Small tables with named rows and columns. After each table, cells are looked up by row and column.

senas:
,vonitov,tufe,bera,diz,kadero
dar,18.58,82.12,-29.68,-16.18,43.58
sikin,7.61,62.82,80.67,-22.40,35.83
vube,25.63,24.15,4.06,87.14,-6.59
fus,20.90,42.42,-63.65,61.81,17.13
lubi,24.50,67.42,-45.30,-3.85,21.78
nafod,31.13,51.90,-85.68,63.06,9.08
lazalam,9.06,72.07,80.82,-31.45,39.81
muta,41.03,47.39,-1.07,65.05,-16.28
gor,5.84,20.95,-7.80,59.20,20.52
vol,41.65,33.88,-26.02,97.91,-23.13
torer,21.42,29.88,85.09,63.61,-4.53
mur,6.23,61.25,71.34,-8.29,39.64
safunu,23.13,73.12,99.71,10.54,16.26

What is the kadero of safunu in senas?
16.26
What is the vonitov of muta in senas?
41.03
What is the vonitov of safunu in senas?
23.13
What is the diz of vol in senas?
97.91
What is the tufe of lubi in senas?
67.42
What is the diz of dar in senas?
-16.18
What is the vonitov of lubi in senas?
24.50
What is the tufe of mur in senas?
61.25
What is the bera of gor in senas?
-7.80

rit:
	nuro	viz	boledo	zubeluv	pozo	bapekin	lububam	sig	zadimak
ripan	0.41	0.23	0.51	0.28	0.42	0.47	0.70	0.46	0.29
lal	0.39	0.62	0.13	0.72	0.44	0.15	0.15	0.35	0.25
dagelis	0.06	0.15	0.66	0.64	0.54	0.00	0.52	0.29	0.46
dop	0.53	0.27	0.75	0.55	0.33	0.46	0.57	0.32	0.33
dilo	0.30	0.27	0.79	0.75	0.34	0.19	0.41	0.33	0.59

boledo of lal is 0.13
zubeluv of lal is 0.72
pozo of dop is 0.33
nuro of ripan is 0.41
sig of ripan is 0.46
boledo of ripan is 0.51
viz of dilo is 0.27
lububam of ripan is 0.70
lububam of lal is 0.15
zadimak of dop is 0.33
zubeluv of dop is 0.55
viz of ripan is 0.23
viz of lal is 0.62
zadimak of ripan is 0.29
zadimak of dilo is 0.59
lububam of dagelis is 0.52
zadimak of dagelis is 0.46
bapekin of dilo is 0.19
nuro of dop is 0.53
pozo of dilo is 0.34
Row with the largest nuro: dop

maf
columns: zefam, lubuv, gositu
momizel: [6.6, 0.7, 3.6]
befi: [-0.9, -5.7, 0.6]
mesib: [7.7, -3.5, -3.8]
gudele: [1.6, 4.7, 5.2]

zefam of gudele: 1.6
gositu of gudele: 5.2
lubuv of gudele: 4.7
zefam of mesib: 7.7
lubuv of befi: -5.7
zefam of befi: -0.9
lubuv of momizel: 0.7
lubuv of mesib: -3.5
zefam of momizel: 6.6
gositu of mesib: -3.8
gositu of befi: 0.6
gositu of momizel: 3.6
Which row has the largest gositu? gudele

zekani:
	dev	gara	sem
lar	0.6	0.7	0.7
gan	0.3	0.7	0.7
zegifo	0.8	0.7	0.7
madapa	0.5	0.7	0.7
musugas	0.4	0.7	0.7
pumadut	0.1	0.6	0.5
mefelu	0.7	0.8	0.8
lokob	0.8	0.7	0.7
vofelig	0.4	0.8	0.8

pumadut, gara: 0.6
lar, dev: 0.6
musugas, gara: 0.7
musugas, sem: 0.7
lokob, sem: 0.7
zegifo, sem: 0.7
mefelu, gara: 0.8
pumadut, dev: 0.1
mefelu, sem: 0.8
vofelig, gara: 0.8

mebepet:
|  | bebu | fupeb | kidu | zopopa | vakop | dagunas | zuruvoz | dis | saku |
|---|---|---|---|---|---|---|---|---|---|
| pumisom | 0.758 | 0.559 | -0.293 | 0.629 | -0.076 | -0.108 | -0.355 | -0.314 | 0.281 |
| nasir | 0.039 | 0.063 | -0.079 | 0.220 | -0.029 | 0.029 | 0.138 | 0.152 | 0.259 |
| fune | 0.620 | 0.572 | -0.344 | 0.860 | -0.154 | -0.412 | -0.363 | -0.293 | 0.446 |
| nivopu | 0.024 | 0.079 | 0.123 | 0.072 | 0.018 | 0.073 | 0.195 | 0.080 | 0.160 |
| zilunaz | 0.224 | 0.092 | 0.011 | 0.319 | 0.059 | 0.082 | -0.045 | 0.055 | 0.173 |
| nivomiz | 0.675 | 0.542 | -0.151 | 0.707 | -0.066 | -0.242 | -0.252 | -0.262 | 0.399 |
| gatab | 0.100 | 0.099 | 0.077 | 0.076 | 0.183 | 0.078 | 0.104 | 0.196 | 0.245 |
| ror | 0.018 | 0.170 | 0.077 | 0.120 | 0.082 | 0.060 | 0.132 | 0.040 | 0.107 |
| let | 0.227 | 0.108 | 0.139 | 0.235 | 0.057 | 0.172 | 0.009 | 0.186 | 0.033 |
| tul | -0.056 | 0.103 | 0.050 | 0.147 | 0.028 | -0.024 | 0.050 | 0.193 | 0.202 |
| fuf | 0.588 | 0.952 | 0.687 | -0.427 | 0.710 | 0.327 | -0.541 | -0.482 | -0.191 |
| vul | 0.141 | -0.183 | 0.304 | -0.186 | 0.251 | 0.418 | 0.399 | 0.115 | -0.056 |
| bunogeb | 0.166 | 0.086 | 0.163 | 0.130 | 0.095 | 0.182 | 0.188 | 0.052 | 0.070 |
| gen | 0.157 | 0.147 | 0.105 | 0.146 | 0.094 | 0.163 | 0.190 | 0.101 | -0.009 |

dagunas of vul = 0.418
saku of bunogeb = 0.070
fupeb of nivopu = 0.079
dagunas of nasir = 0.029
dagunas of nivopu = 0.073
saku of pumisom = 0.281
vakop of nivomiz = -0.066
vakop of fuf = 0.710
fupeb of fune = 0.572
zopopa of vul = -0.186
zopopa of ror = 0.120
dis of let = 0.186
vakop of fune = -0.154
kidu of gen = 0.105
vakop of gatab = 0.183
dis of nasir = 0.152
kidu of pumisom = -0.293
Which row has the largest dis? gatab

